[[105 141 113 135 123 106 147 149 133 148 141 114 124]
 [126 142 110 110 114 146 143 129 149 134 108 127 141]
 [112 109 118 147 122 109 124 107 117 142 140 127 135]
 [109 144 117 131 123 120 145 128 142 113 150 107 122]
 [142 114 140 139 115 123 119 127 131 134 124 138 111]
 [137 123 130 121 118 139 117 138 118 127 137 119 148]
 [138 116 146 140 105 105 106 140 129 139 152 112 140]
 [106 124 142 120 136 130 120 108 119 147 150 142 124]
 [138 112 122 132 106 131 132 121 104 142 108 111 141]
 [126 122 151 125 135 106 145 112 135 110 130 121 151]
 [136 132 136 109 117 140 117 107 121 147 139 141 123]
 [115 131 120 112 128 116 138 129 131 106 141 106 133]
 [144 126 145 115 104 109 131 108 126 130 126 151 137]
 [152 148 150 128 142 138 136 126 124 122 121 127 122]
 [137 145 130 136 119 104 150 109 129 135 116 135 148]
 [132 104 134 119 149 112 106 124 134 146 123 141 127]]
Rows and columns are numbered from 0.
The bottom-right entry: 127
The entry in the bottom-left corner is 132
Report the entry at row 0, column 2.
113
Report the entry at row 0, column 0.
105
Report the top-right entry.
124
Report the entry at row 1, column 0.
126
Report the entry at row 2, column 0.
112
Report the entry at row 0, column 1.
141
Report the entry in row 1 and column 2.
110

B =
[[139 116 135 139]
 [109 119 121 111]
 [137 150 134 125]
 [131 120 141 117]]
What is the bottom entry of the column that holds the smallest entry?
A: 131
The top-left entry is 139
The 5th entry in reading order: 109
The entry in the top-right corner is 139
What is the smallest entry in the last column?
A: 111
The top entry of the column that holds the largest entry: 116
The entry directly below the largest entry -> 120

arr =
109	130	151	145	147
115	145	153	145	144
104	120	148	140	151
115	116	101	102	139
140	105	139	150	112
107	114	110	108	148
113	141	152	146	146
114	144	152	145	145
137	105	139	149	115
139	105	139	150	113
The smallest entry in the last column is 112
Find the third smallest entry.
104
Find the largest entry in the last row.
150
Find the first entry on the diagonal from the top-right corner.
147
The first entry in reading order is 109
Find the entry just right of 153.
145
Find the entry in the bottom-right corner.
113
Find the entry directly above the largest entry.
151
The entry just left of 110: 114
Find the first entry of the smallest entry's row.
115
Find the entry directly below the largest entry.
148
Find the entry in the bottom-left corner.
139
The entry directly above 112 is 139
The largest entry -> 153
The smallest entry -> 101
